Turns, then the turns between two rows, first turn first; the first pair answered
Q_526:
[ -1  11   7  11  -1  12  15   2   2 -11   7  -6  27] -> [  9  10 -10   9 -14   4   1  -7   1  -1  -9   2  26]
[ -1  -3  12  -2  12  -5   1  15  -4 -11   5   7  -4] -> [ 1  7 10 10 11  5  9 10  0 -7  2 -2  5]
[ -3   4  17  18 -12  13  -4  14 -11  -7   3   9  11] -> [  1   6   7  20 -18  11  -9  12 -12  -2  -1   7  12]
Q_560:
[-5 -2  4 -2  9 -3 -6 26 -9 -3 11 31 -1] -> [12 11 -4 17 -3  4 -7 16 -6  2 -9 27 19]
[-11  -4 -14   5   7  12   5 -20  22  30 -10 -10   6] -> [-24 -13  -6  -5  15   8   5 -15  22  25   2  -8  -9]
[  0  -5   2 -15  -4 -18 -11   1  -7   0  -4  24 -16] -> [ 16  17   0   4 -12   2  -1  -7  -4   6 -23   9  13]
Q_411:
[ -5  -9 -11  -7  15  20  17  -5   6   1  -3 -25  -8] -> [ 18   6 -16  12   3  16   1   4   3   1 -20 -11  10]
[  4   4 -21  -2 -14  -3  -7 -13   1   7  -7  -3  -3] -> [ -7   0 -16 -10  -8   2   2 -18   1   5   3 -10 -10]
[ -9  -9 -16 -22 -12  -9 -11   7  -9  17  -8  -4  -2] -> [-16  -2  -1 -22   2   6  12   1 -10  15   3 -19   9]
Q_298:
[  2 -17 -10 -15  -3 -12 -12  -1  -1   0   3  12 -18] -> [ 12 -11 -15  -4  -9 -11 -14   1   0   2  -9  19  -6]
[ -6  -4   4 -10   4   8   3 -16   1   1   1  -3 -11] -> [ 10   2  -2   4 -10   6  -3 -15   2   4 -13   0   1]
[  6  -1  -3  -2 -21   0  -8 -14   3   8 -13   0  -5] -> [ 13   4  14   9 -10  -4  -4   7  -1  -3 -10   9   4]
[10 19 15 21  3 10 21  5 -9 -9  3  9 11] -> [-13   8  13  -3  13  12  28  -9  -6  -9  22  -2 -11]
Then:
Between the rows of a pair lie 2 to 3 turns.
[-11   5  26   3  16  19  31  -6   4  -3  13 -22   7] -> [-26 -22  -4 -28   2  -8   2 -12   4   2  20  -3 -27] -> Q_298, Q_560
[ -3  22  18   8   5  37  22   3   1   1   1 -15  12] -> [  6  21 -15   4 -13  26   7 -21   2  18 -15 -17   9] -> Q_298, Q_526
[14  1 25 11 13  9 13 13 -8 -8  7  9 10] -> [ -1  -2   6  -4   9  18  25 -18  -1   5   7 -18   4] -> Q_298, Q_526
[ 15  -4  15  -3  18  16  -7  36 -13 -28   4  18   2] -> [ 12  -5 -43 -22 -11  17 -17 -18  -5   4 -14  -7  -5] -> Q_298, Q_298
[ -1   6  16  20  14  19  27 -11  -3  -7   6 -10  27] -> [-24 -25   1 -16  13  -5   6 -18  -5  -8  23   2 -13] -> Q_298, Q_298, Q_560
